In the rows, 128 means zero.
One turn moves every row onto another: examples first, then more rows asked
bef: [138 138 136 139 117 131 107 110  98 134 106 132 144 142 109 116 139 102
 140 118 134 140  95 149 155]
Seb: [150 139 121 151 119 123 160 108 106 155 116 135 131 135 120 143 136 155
 118 112 148 136 132 109 178]
Nure: [152 162 124 146 101 103 129 101  59 114  95 141 123 132 131 123 133 127
 129 101 142 141 117 124 142]
Las: [146 138 109 143 119 141 116 104 108 135 123 132 125 143 111 167 145 148
 112 100 141 130  92 156 165]
raso: [155 143 116 144 103 143 120 116 113 135 125 128 117 137 127 158 129 156
 124  90 139 128 109 145 186]
gek: [162 165 127 125 119 121 140 106  85 151 130 146 152 123 106 131 132 129
 122  99 120 109 107 119 171]
sofan: [142 137 118 151 133 123 157  98  99 145 103 136 135 141 112 150 153 145
 102 122 148 136 120 118 164]
Liru: [146 141 140 141  84 107 116 122  92 133 108 145 139 141 104 136 141 133
 114 112 124 141  78 133 171]
kem: [142 137 120 155 119 121 168 101  99 139 106 129 120 138 125 127 134 143
 131 125 147 133 143 128 172]
papup: [152 159 128 135 137 114 132 103  58 127 122 133 152 147 118 144 135 127
 114 110 129 130 105 125 136]
Pup: [156 149 143 135 116 128 113 116  93 124  91 129 135 140 110 116 112 147
 155 105 113 125 114 136 159]
ruze: [142 142 126 127  98 128 118 140  68 128 115 125 139 141  97 149 127 146
 147 115 126 144 110 128 172]
Maku: [158 162 131 140 122 129 132 117  89 109  99 126 128 151 152 141 136 124
 138 115 109 151 108 116 159]
Ger: [146 166 123 134 129 111 141 105  98 134 142 130 130 149 125 120 133 127
 145 114 120 151  82 127 149]
Gevit: [146 170 104 127 108 137 122 115  90 132 103 145 112 126 116 135 142 137
 148 103 129 161  99 101 167]
daf: [144 138 112 151 105 141 124 109 100 123 122 119 106 146 136 140 122 144
 142  99 143 131 119 163 172]
pili: [137 138 117 158 129 113 158  85 100 139  97 138 119 141 114 124 142 147
 119 122 154 138 124 129 152]
tefon: [143 138 112 153 116 129 121  92 103 121 113 132 108 151 122 141 132 148
 124 102 137 129  95 170 151]
bulid: [152 162 114 130  91 126 138 112  74 131 108 141 129 112 121 123 140 108
 140 108 138 124 129 125 180]
Nuniv: [143 169 113 120 115 129 148 109  92 120 113 140 125 135 107 132 149 129
 125 129 102 130  85 131 183]

daf goes to raso
Gevit goes to Nuniv
Liru goes to bef
Now these:
papup goes to Nure
kem goes to Seb

One turn moves every row onto another: examples first, then more rows asked
vudeg: [130 148 146 135 130 109 137 119  98 119 126 115 117 140 128 118 128 152
 158 117 123 132 135 138 147 120 136 121 120 132 130 121 124]
Bosik: [122 138 123 103 153 130 142 142 138 144 125 146 137 148 127 112 125 130
 137 116 113 125 133  93 119 148 116 126 133 128 128 137 112]
lenum: [109 127 129 146 132 129 111 140 121 145 149 115 110 110 131 112 124 137
 115 100 132 106 128 139 111 146 127 117 121 127 139 138 124]
kovud: [116 139 126 146 135 137 114 127 124 113 145 118 116 105 133 133 114 132
 131  94 124 123 136 154 120 126 117 131 140 140 107 118 114]
pimi: [129 138 146 119 129 148 130 124 143 114 132 142 122 152 129 119 138 120
 137 100 116 118 114 137 127 135 145 137 121 116 117 157 140]
vonog: [134 123 129 147 119 116 152 145 144 123 123 133 105 132 135 119 123 102
 134 130 136 113 118 121 133 119 123 118 131 117 113 139 120]
logi: [119 141 110  93 143 111 133 125 151 125 119 129 116 125 109 136 133 138
 129 116 123 140 115 123 128 144 133 127 138 115 140 129 155]
nof: [131 117 107 117 152 146 125 101 115 136 134 122 122 132 145 150 127 134
 141 129 128 155 116 127 120 117 131 132 127 125 110 115 128]
seko: [129 113 111 110 154 134 120 106 125 145 127 124 128 131 131 145 124 131
 133 137 126 161 130 128 135 112 139 122 128 131 102 129 142]
Vipup: [157 131 128 143 119 133 127 140 128 154 148 112 127 126 148 112 117 122
 127 125 126 131 145 128 124 106 135 142 110 141 118 118 114]
nugak: [132 150 133 141 132 103 120 101 123 122 131 110 153 135 134 138 126 131
 114 123 109 114 148 110 131 140 125 123 110 144 107 127 117]
Rufi: [128 143 144 114 135 135 138 115 144 146 124 157 138 129 134 141 123 138
 142 127 136 144 116 114 114 136 109 139 139 147 112 133 109]
mafeb: [144 149 148 138 126  98 134 121 149 146 135 124 134 132 121 117 117 136
 126 100  99 100 120 122 130 153 140 124 133 132 128 131 139]
mev: [134 110 113 116 143 147 117 103 118 132 126 131 122 133 153 144 107 128
 131 137 130 153 119 123 123 122 124 124 127 133 105 119 135]
kavi: [126 136 116  89 140 112 128 118 149 126 120 130 119 135 120 132 125 142
 131 119 138 135 117 122 115 150 128 110 143 122 144 122 153]
nor: [122 128 126 121 145 125 119 137 121  95 114 131 135 110 123 132 114 142
 154 111 132 140 132 141 140 125 111 130 121 146 124 130 126]
Voga: [125 109 131 126 134 103 116 132 109 137 133 119 117 118 123 139 144 126
 137 133 113 132 153 137 134 128 142 128 111 115 144 138 121]
gad: [135 147 121 126 126 109 144 126 128 114 122 120 118 134 119 121 131 128
 116 116 138 101 129  96 112 132 123 109 149 145 134 115 123]
miris: [135 149 152 140 117 104 139 135 145 149 129 116 128 124 125 109 118 136
 122  99 104 115 115 119 144 147 143 133 125 129 124 130 145]
falu: [127 135 123 101 131 118 124 122 141 145 117 131 119 126 105 125 121 142
 123 121 133 143 114 115 134 146 143 118 149 110 139 121 160]
vik: [106 104 150 137 135 130 113 116 119 135 131 110 107 112 116 127 132 121
 108 105 117 151 124 132 117 130 137 134 132 121 127 132 144]
monu: [131 125 130 115 129 131  98 119 130 128 122 142 155 133 139 126 130 125
 106 128 139 137 151 131 115 122 145 134 114 130 115 150 134]
ven: [125 149 126 114 129 140 107 103 146 125 129 113 136 143 133 133 131 127
 138 113 120 149 147 124 107 155 123 147 115 125 144 138 123]
vesav: [122 130 129 154 133 115 125 110 141 135 110  99 123 130 147 130 122 125
 133 135 133 143 125 106 118 138 107 126 125 127 129 113 105]
taz: [159 128 129 144 129 129 115 137 138 144 141 125 128 128 142 110 112 118
 114 129 113 120 147 129 125 104 134 140 112 147 114 125 115]
rif: [148 149 146 136 109 111 141 130 132 148 141 118 124 127 121 109 125 141
 120 110 102 113 122 119 130 149 143 133 137 136 133 106 143]
fivor: [136 147 134 118 121 132 118 118 151 145 139 133 139 118 147 123 138 105
 111 133 142 128 116 139 132 133 103 133 134 138 109 125 114]
zot: [126 138 124 118 141 130 125 127 134 147 137 121 142 139 146 103 135 103
 111 115 107 110 118 114 143 152 112 119 129 119 110 130 119]
bub: [153 129 126 136 130 125 135 127 127 145 152 114 129 132 143 122 132 129
 126 131 106 132 150 134 124 106 137 136 113 157 107 114 124]
kuri: [127 117 131 122 118 140 132 111 113 129 117 151 126 130 133 131 118 121
 122 110 144 123 113 111 110 138 145 120 157 127 114 143 144]
vom: [122 150 136 127 113 127 138 123 118 116 138 113 100 122 106 110 110 125
 131 101 137 152 141 137 122 124 123 131 140 134 127 123 146]
girub: [113 113 131 127 137 117 121 137 110 132 122 128 130 114 123 122 116 145
 146 113 132 122 121 126 136 157 121 116 106 131 145 153 138]

falu goes to rif
vudeg goes to Voga
Now these:
Vipup goes to nof
pimi goes to vonog
zot goes to fivor
nugak goes to monu
mafeb goes to taz
nor goes to girub

